The rows of D fall into several groups, and each row is roughly a mix of its group's hidden directions.
D:
[[  4  -5   0  23  25  49 -25   8 -31  -8]
 [ 24 -12 -15 -41 -18  -6 -10 -10  10 -45]
 [ 39  23  -6 -17  12  -4 -22  25 -39 -12]
 [-15 -30  21  17  38  14 -12 -13 -27  27]
 [  0 -40  15 -30 -14  -3  13 -40 -18 -16]
 [-16  -9  33  25 -20  33 -30 -10 -19 -22]
 [-13 -33  -2  14  12  25 -28 -17   6  45]
 [  9 -15 -45  10  28   0 -23 -27 -17 -25]
 [-11 -19  12   9   2 -18  19 -51 -36   6]
 [ 37  41 -23 -13  24 -30  12   4   6   3]
 [-15  15 -27  -2 -17 -25 -11  -3 -50 -25]
 [ 21  19 -22  14  48  -2 -13  -9 -34 -11]
 [-14  17  -8   8  16  23   4  53  24  22]
 [ 18  -2   2   3  -1 -23 -26 -15 -39 -45]
 [  3   9 -30 -16 -18 -22 -18 -10 -53  -7]
 [-23  -2  29  -4  -9  54  27   5 -12  -8]
 [ 32   0  -8 -10 -12 -30 -10   1 -39 -39]
 [  3  39   9 -18 -29   3 -34  24  -2 -29]
 [-43  11  11   6  17 -21 -18 -16  33  29]
 [ 19 -23  -9 -35  34 -23 -17 -15 -16 -27]
 [-35  -4 -10  14  14 -14   8  11  54  15]
 [ -8  34   5  -6   7  -2 -32  49  16  18]
 [-40  -1  30  14   6  48  12  -8   6  -6]
 [ 47 -20  11   8  30   9 -21  -3  26  21]
 [ -6   0 -26  29 -12  20  12   8 -29 -47]
 [  2   7 -31  23   5  22 -46 -18 -20 -21]
 [-30 -13  49   4  14   7  14  29 -21  10]
 [-46  11  -7 -14 -12 -11   6 -22  31  33]
 [ 17  27  23  30  32   6  11  30   7  28]
 [ -9  13 -23 -22 -31 -21   2  -7 -48 -18]
 [ 44   5 -34  -1  11  18  -2 -41   1  11]
 [-23 -20 -28  54  12 -17   7   2   7   9]
 [ 10 -16   4 -19  21  -3  -4 -41 -45 -19]
 [  9  -3   9  46   1  27   0 -42  -5  23]
 [ 15 -41  -2  16 -24  11  34 -35   0 -11]
 [ -2  24 -23 -47 -13 -10  24  -7  33  -3]
 [  4 -12 -14  -1   4  37  11  15  16  55]
 [ 33   2   3  26   5 -25   5  27 -21 -42]
 [ 50 -20   6  13  31  10 -33  -6   3   8]
 [ 22 -18 -19 -24 -20  18 -14 -45  -7 -24]
 [  5  -7  24   2  -3  -1  36  14  56 -10]
 [ 21  23 -37 -10 -14 -22 -12  21  38 -14]
 [-28  17   4 -42   6  39  17  25  -8  -2]
 [-19 -22   3  33   3  35   6 -44  13   0]
 [ -2 -15  38 -28 -31   6  -6   0  -4 -43]
 [ 18 -20 -16   2  47  18 -12 -24 -33  -6]
 [ -8  43  27  -3  21 -20  16  22 -25  22]
 [ -3  46  -8 -31 -39   4   3  14  19  -2]
 [ 22  21  56   8  12   3   8 -12 -22 -18]
 [ 25   4 -17  19  21  -1  16  53 -14  19]
 [ 13 -10  -2  -3  10 -31 -41 -47  12  -4]
 [-15   7   2   7  15 -25  40 -17  -8  47]
 [ 10 -13   3  14  17  28  11   4  53  29]
 [-13  26   0 -32  10 -21  21  40  -5  29]
 [ -6  51  -9 -11   7 -36 -14 -19 -21 -13]
 [-25 -34   4  22 -20   9 -11 -45 -14 -16]
 [ 13  15  -5  61  20   1 -21 -11   4 -14]
 [ 10   6   7 -38 -30  13  36  24 -26   6]
 [ 16 -56  -2  -5  -9 -25  10 -16  25 -12]
 [-30 -30  -3  13  13  37  32  19  11  18]
 [ 37 -23  20 -23  24  27 -30  -9 -15   0]
 [ 25   3 -20  30  11  21  21  47  -3  16]
 [ 12  21  28  47  26   0   1 -25 -20   4]
 [  6   5 -13  37   9  -3 -25  26  48  12]
 [ 31  24  -2  -7   6 -29 -51   6 -10 -14]
 [ -5  -2   0  20   8  19  16  27  23  54]
 [-16 -12  -8  28 -19  19  35  43  -1  18]
 [ 40 -23   9 -22 -12 -25 -32 -11 -15 -22]
 [-12 -31 -17  23  47  -3  26  -5   5 -21]
 [ 22  19   1 -49  -1 -27 -10 -32   9 -10]
 [-18 -35  11   0  46  25  23  -4   8 -18]
 [ 35  12 -28  43 -18   0   3 -11  22 -20]
 [-16  22  -6 -26  47   5  -2  -7 -40  -7]
 [ -9 -11   4 -21  -5  18  -7 -46  31  34]
 [  4   8   0 -29 -19 -18 -12 -11 -56 -16]
 [-44   0 -22  -7  -4  -1  38  -7  31  20]
 [-45  40  -1 -17  20  -8   8  24   2  18]
 [-28  -6 -13 -12 -18  13   2 -50  31  15]
 [ 28   7  17  50  30  -9   0   1  17 -20]
 [ 16  23 -24 -25  39 -24 -21  24  -2 -18]
 [ 27 -11  28   4  37   8 -40  -8  -2  23]
 [ 19  16  10 -31   3  34 -42 -18 -17   7]
 [-16  27  19 -31 -10 -22 -46 -13   5 -10]
 [-46  -9  18   5 -21  11  28 -35   7  14]
 [ 18  24   2 -42   5 -21 -18   9 -38 -17]
 [-26  12   3   8  15 -15 -42 -13 -45  -4]
 [-16  42   3 -17 -40 -31  10 -15   0  -9]
 [ 10  -4  31   9   4 -13  -8  -2 -22 -59]
 [  2  50 -18 -31 -37  -5  -9  -5   4   9]
 [  7   2 -39  17  20  12 -31   7 -22  39]
 [ 18  35   4 -14 -11  42 -15  24 -23 -20]
 [ 10 -18  -2  -3  21 -48  19  -2  13 -40]
 [ 35  15  -9  -7 -16 -24  -8 -24  19 -44]
 [-16  -6  -7 -13 -25  29 -45  12 -14 -30]
 [  7  51  -5   0 -35 -28 -14   2 -14 -13]
 [ 22  16 -23  26  22 -13 -37  -9 -15 -32]
 [ 24 -25  14   1   5  53   4 -25  22   4]
 [  3   4 -36  15   1 -11 -31 -12 -48 -17]
 [ 12 -55  32  16  18   4 -16   5  12  12]
 [ -6  18  15 -56  -1   8 -20  30 -14  -6]
 [-31  23   8  17 -29  35 -21   9 -12  28]
 [-16 -29  12 -11  -1   2  30  44   7  32]
 [ 29 -14  -7  32  37 -19  -4   5 -34  16]
 [-21  20  14   1  -4 -15   3  30 -49 -26]
 [ 13  14  39 -20  -2 -31  22  28  15 -23]
 [-21  16  47  -7 -22 -26   8 -14 -23 -22]
 [-18  -2  42   3  -5   9  33   6  35 -28]
 [ -6   4   6 -16 -26 -15 -35 -23  30  38]
 [  8 -16  20  28  14  41  19   8  34 -18]
 [-43   1  19 -40  -4  34   4 -16   1  -5]
 [ 14  17   8 -32 -30   3  29 -11  16  40]
 [ -7 -33  25  31   2   1  18   6 -42  20]
 [ 21 -10 -15 -12  -1  31  15   6  28  49]
 [-19   3  37   5 -29  -5  26 -37 -11  25]
 [  2  15 -21  -6 -48   3   4  23  17  38]
 [ 39  -2  35  10  23  11  31  13  21  14]
 [-38   8  23  -6   2 -18 -31 -39 -17 -14]
 [ 12   4  -6 -10  -6  14 -15  55  39   1]
 [ 17  26 -11  26 -45   8  -7  -6  33 -18]
 [ 31  14  14  -7  11  19 -27  -5 -48 -19]
 [ -7  -7   7 -32 -23 -14  28  48   9  16]
 [-40  -9 -28  40  30   0   4 -19   1   3]
 [ 31  14  -5  -7  40 -24  28  26  17  11]
 [ 11  -5  25 -36  31   3 -23 -35   5 -21]
 [ -3  -3  -5 -39  43  20  13 -25  10 -25]
 [-33   6  34  -7 -13  23  41  14  20  -8]
 [-18  12   2 -44 -10   9  17  -2  49   1]
 [ 41  -9 -35 -12  34  22   7   4  12  19]
 [-17  15 -12   9  22  25 -12  15  39 -39]
 [ 17   9  11 -34 -38  12 -13  20  33  20]
 [ 48  10   7 -14  -6   8   6  27 -36 -24]
 [ 31  17  35 -28 -16   8 -11   6 -37 -12]
 [-34 -21  12  -8 -27  35 -30   2 -23 -12]
 [  0   0   9 -17  24  58 -23   8 -20  -6]
 [-44  11  41  18 -13 -22  -3  14 -17 -11]
 [  4   9  19  -5  -7  40   9  13 -54   5]
 [  6  15  47   1 -16  14  -8  15 -44 -14]
 [-40  20  23 -10  24  21 -18  15 -15  29]
 [  1   6 -44  10 -15   0  -8  -1 -50 -22]
 [ -3 -34  21  16   1  38 -24   8  -7  36]
 [-28  39  -3 -21   6 -36  -9 -31  -7 -13]
 [ 18 -32 -15 -17 -17  -1  29  -6  46  16]
 [-43 -19 -18   1 -16 -13 -31  10  -8 -36]
 [-19  11 -57  24   2 -10  20   6  21   2]
 [ 14 -13  17  32  26  41  11  25  23  -1]
 [  2  33 -11 -24 -44 -21  -7 -14  -2  30]
 [-35 -48  13   0 -26  -1  17 -24   4   3]
 [-38   1  22  16 -18 -10 -23 -21  38  18]
 [ -3 -45  10  24  45  12  13   2  -7 -14]
 [-16  -9  -7 -12  -5  18  -1 -42  40  33]
 [ 23 -15 -18  -7 -14   1  -8  29  51 -24]]
Each list below has two rows that fit no group; the rest each fit one group, if only roughly. Name those rows in the order they come.
- q872: [-37  -7  13   3   0  -9  -7  19  50  27]
- q837: [ -9 -12  11  -4   6 -12  35  31 -33  39]
- q322: [-36  -2  14   3  26 -33  -6  -1  13 -43]
- q113: [ -3  35   1  -8  10 -19  -2 -44 -41   3]
- q515: [  2  52 -10 -12  -6  -7 -15 -24 -28 -27]
- q565: [-31   1   9  21 -13  12  43  16  14 -35]
- q724: [ 43  14  17 -17 -25  -4 -21 -40 -10  -2]
- q433: [-36   1 -11  41  25 -20 -17 -15  17 -20]
- q158: [-25   4 -22 -11   2  42 -27 -19  21  29]
- q478: [-20  37   3 -28 -30  12 -23  28 -16  13]
- q902: [-55   2  19   2  16  15  -7  12  25  25]
 => q322, q724
- q195: [-39   6 -18   4  -9  27  42   6 -10  27]
- q602: [ -1  17   3 -36  21  10  15  30 -45   2]
- q898: [-29 -18  34  13 -23   2 -16   2   7  44]
- q296: [-10  -8 -57  16   9 -23  11 -20  -2 -23]
- q696: [-28  -2  43 -11 -32  17  15   1  -7  32]
- q137: [  5 -24 -43  15  16 -12 -13 -23  18  35]
- q440: [ 22  27  19  -5 -27  36 -14  29  22  12]
- q381: [ -1 -27  25 -17  26   9   4   1 -19  51]
- q930: [ -2  51  12 -19  -6 -25   2 -15 -36   3]
- q508: [-15  31  12   9  26 -40  -2  28 -13 -25]
- q869: [-16   8  19 -33  30   7 -24 -14 -41   9]
- q455: [-31 -26  38 -28 -11  -7 -27  -7   3  23]
 => q296, q381
- q207: [ 52  -8  25   5  23 -10 -11  31 -11 -10]
- q527: [ -9  16  24  -5 -41  -8 -40 -24  19 -11]
- q285: [-57   1  28 -28   6  11   0 -15  -2  13]
- q635: [ -5  -9 -10  36  -6   7  15 -11  24 -53]
- q20: [ -5  25 -16 -34 -16  -8   9  47 -22  14]
- q241: [-14  -8   6 -32 -30  22   1 -37 -33  13]
- q980: [ 15  -6 -30 -13   5 -16 -35 -35   6  36]
- q90: [ 17  25 -30 -18  33  -6 -38  14  20   1]
- q601: [-10   0  15  -2 -63   6  17 -16  20 -10]
- q95: [-11  15 -18  -8   6 -21  -7  62  17   5]
 => q20, q90
- q587: [ 28  11 -20 -10  31   8  22  -3  13  48]
- q766: [  2 -51  11   6  19  17  32 -22   3  19]
- q910: [-18   5  22  -5 -20  30  17 -47 -24  -6]
- q944: [-45  21  12  12 -19  26  26  26   9  -5]
- q101: [  4 -11  31  -8 -19 -24  16 -41  -5 -35]
- q767: [-19 -25  -8   6  28   4   6 -56  -4 -16]
- q879: [ 40  -2  -2  28   6   7 -33   9 -41   0]
- q511: [ -6 -15 -14  -3  34   6 -11 -53  -7 -26]
- q29: [  6  14 -19 -28 -26 -40  16  17 -32  -8]
- q918: [-50  29 -11 -19 -23 -25 -11   5  13  -8]
- q810: [  5 -10  -2 -17 -34  -1  22 -45  10 -33]
- q618: [ 20 -21 -24  53   9 -12   9   8   9 -26]
- q633: [  6  23  32 -28 -40 -10 -22  12  24  -7]
- q828: [ 18   4 -22  46  17  39  23   3  -4  -7]
 => q918, q618
- q686: [ -7  34 -32  30 -14  16   2  16 -39   6]
- q190: [  6 -20 -12 -19  17  24  29 -17 -12  47]
- q759: [  9   1  25  -1 -35  25 -15  43  23  10]
- q227: [ 21  -2   1 -51 -20  -7  -7 -21 -28  24]
- q715: [-15 -38 -25  35  19  31 -12   1  -8  16]
- q442: [  9  39 -27   4  21  -8 -34  29  -7 -22]
- q54: [-13  11  -4 -21  19  -3  11  61  -2  19]
- q461: [ -9  -5  31  18   6  -1 -29  51 -18  -9]
- q537: [-43   2 -13   5   2  13 -10 -17 -43  30]
- q974: [ 56   8 -35  15   2 -18  10  -8  14   0]
- q662: [-17  -1 -27 -23 -43   4  24 -36   7 -11]
- q599: [-31  -5  -8   3  15  42 -13 -16 -13  41]
- q793: [  5  -3 -12 -12  28  20  12  44   8  41]
- q263: [  1 -30  23 -30  25   2 -14 -32  23  24]
- q549: [ 16 -18  43 -18   0  34 -10 -36   2 -10]
 => q461, q974
- q64: [ 33  -6  -7  13  -8  27   0  30 -46  14]
- q98: [ -3  10  29 -27  10 -25  30 -29 -35  -2]
- q561: [ 21  -7  -1 -12 -55   4  27   8  25 -15]
- q318: [  7 -14   3  -8 -16 -44  28   6 -13 -42]
- q183: [-20  -2  40 -20  -3 -28   0   7 -31 -34]
- q261: [  4 -27 -20  33  44  -9  18 -26  -7   0]
- q510: [ 11 -40   8  44  -3   0   9  22   6  31]
- q784: [  7  -4 -28  52  -8  25  -5 -27  -9 -16]
- q307: [ 42 -11   3   3  20 -26 -35  25 -23   3]
- q122: [-46  15  38 -18 -15 -10  13  -4 -15 -22]
- q92: [ 46  28 -19   5 -28  -6   2  28 -18  -8]
 => q318, q784
- q425: [  6   2  -4  13  45  37   4  25 -32   6]
- q445: [  3 -22  22  14 -30  10   9  43   9  35]
- q62: [ 24   4 -16  12  15  -1  15 -39 -44 -21]
- q300: [-25  -7  34  24  20  25  39 -16  11  -5]
- q226: [-25  19   8 -20  -8 -20  29  -6 -45 -21]
- q579: [-28   5  15 -53   5   5 -24 -19  11 -20]
- q39: [ 20  34  10 -36   2 -18  -3 -15  -8 -42]
- q977: [-37   9 -28  -8 -23  33   6 -15 -28  20]
- q755: [ 34 -23  26 -22  16   0  -8 -16 -43   5]
- q654: [ -5  12   9  27 -36 -27  30  15 -34   6]
- q946: [-43   3  -2  32   9 -20  24   5  23 -28]
 => q300, q226
- q103: [ 29 -15 -25  11 -27  13  35  26  23 -13]
- q436: [-13   4 -24 -19  31 -37  12  -5  36 -19]
- q434: [ 12  -3 -20 -18  10 -11 -13 -13 -61 -15]
- q72: [-10 -15  37   3  14  13  -7 -35  45   3]
- q529: [ 36   5 -24 -22 -16 -20   1  13 -45  -8]
- q120: [  3  11  41  -5   4  36 -42   0 -16 -13]
- q673: [ 37  30  22  -9 -18  -5  -2  29   3  36]
- q416: [ 26 -54   2  19  16 -11  19   1 -24   7]
- q147: [ -5   1 -32 -16 -21  24  38  27   9  28]
- q830: [-19  44   6 -10  12 -38 -33   6   0  15]
 => q434, q673
- q943: [ 49 -13  22   2  21 -30 -23   5   2 -18]
- q836: [ 35  27 -11   8 -49 -14  12  -6  -9 -20]
- q251: [-10 -55 -19   1 -18  -8   3 -33  -8  18]
- q67: [ -9 -24 -49   6  39   6 -11  21  10   3]
- q119: [ 15  -5 -64  14 -20  -2  16   8  -6  -4]
- q310: [  2  -6   5 -35  16 -34  18 -25 -37 -17]
- q955: [-37  -7  16  -2  53   6 -18   7  -4  18]
- q853: [-55   8  23   0   0  18  12 -19  26  13]
- q32: [ 55  22 -13 -30  23   6   9   0   8  -6]
- q335: [-16  11   7 -33  -4  -3 -30  -9 -40  36]
- q7: [-28 -13   7  32  47   5  -5   0  -3  33]
- q269: [ 23  11  29  32  -5 -21 -18 -27 -22 -28]
 => q251, q269
- q846: [ 15  32 -15   7  12 -35  14  22  37  21]
- q897: [  3   2 -20 -18 -47  20 -32 -23   4 -20]
- q493: [-21  18   5  41  20 -25  -6 -17 -25 -30]
- q76: [-27   4 -17  -7   5 -16 -10  15  55  25]
- q164: [-15  -2  64 -11   4  10   1 -21  12 -15]
- q197: [ -2  14  13 -41 -50   8   0  10  17 -20]
- q550: [ 25   2  14  30  31  18  33  27  -4 -22]
- q960: [ 18  33 -11 -21  38 -30  -1  -3 -30 -13]
- q809: [ 10   5  25 -13   1  25  11  36 -46  15]
- q398: [-13  15  33  19  12 -14  10  43 -11 -33]
- q200: [ 17 -20  14  -3 -38 -34  20 -30 -24   0]
- q841: [ -5   2 -32 -11 -36  25  20  -2 -41 -11]
- q345: [ 18  30  21 -29 -33 -19 -32  -8  14 -10]
- q210: [ 28  33 -27  26   2 -11   3 -30 -20 -25]
- q997: [ 40   2 -35  -9 -16  -5   8  26 -37  -8]
 => q76, q550
- q368: [ 17  20 -35   4  -8 -11 -37   1  12 -42]
- q765: [ -5   5 -15 -32  19 -28 -29 -21 -40  -6]
- q547: [-23   9  48  -9 -15  13  -2  44   0   7]
- q239: [ 43 -14 -46  -5  -7 -18 -17 -22   0   4]
- q605: [-20   2  26  10 -34  31   9  38   2  24]
- q432: [ 49 -21  23 -20 -10  15   3 -16 -12 -29]
- q542: [ 23 -18 -14 -11 -46 -25 -26 -12  25   5]
- q217: [-51  -4   8 -29  25   6 -12 -23  22  -5]
- q551: [  3 -18  26 -16 -27   4 -12 -36 -19 -38]
- q230: [-27  44  13 -12  -8 -31 -12   8 -31 -15]
- q990: [-20  30  11 -13 -32  30 -28 -27   7 -17]
- q390: [-37   7  48   5  26 -11 -12   0  16  21]
- q936: [ 13  -5  -7   0 -25  45   5  42  24   2]
 => q765, q542
- q603: [-19  22   4  -5  46 -23   8  12 -32  24]
- q935: [  9 -12  30  17  21 -34  20   7 -17 -39]
- q908: [-37  13  16 -20  29   1 -16 -27 -35   7]
- q668: [ -7  34 -26 -42  13 -18   5  22  -1 -25]
- q290: [ 32   9  -9  36 -35 -14  19  28  10  12]
- q242: [-27 -27 -15   5  35   8  -7 -20 -43   7]
- q126: [ 13 -13   3  15  41 -13   0 -36 -22  34]
- q924: [-15  13  23   9 -25  30 -24  30  30  21]
- q679: [ 38   3   2  -8  34  11  -9 -27  15 -39]
- q916: [-27   8 -32  15 -18  -7 -11 -32 -28 -31]
 => q126, q679
- q721: [ 52 -11 -15 -22 -14 -12  14  13 -30 -16]
- q945: [ -7 -28 -14  22 -13  28  16 -43  23 -17]
- q208: [-37 -14   7  23  -7  -2  53 -13   8 -10]
- q592: [  5  27 -23  15 -17   1 -48  18  14 -26]
- q326: [-22 -19  12   1  39  -1 -43 -17 -21 -16]
- q693: [-10 -12 -12  25  19  36 -27  41  15   0]
- q832: [-25 -20 -17   6  20 -36  39 -22   8 -13]
- q343: [-17 -26  19  23  20 -21   4  16 -14  47]
- q267: [  5 -22   2  13 -36 -18  13 -47  18 -19]
- q713: [-37  23 -33  -4 -14 -23  -6  -8 -28  27]
 => q208, q326
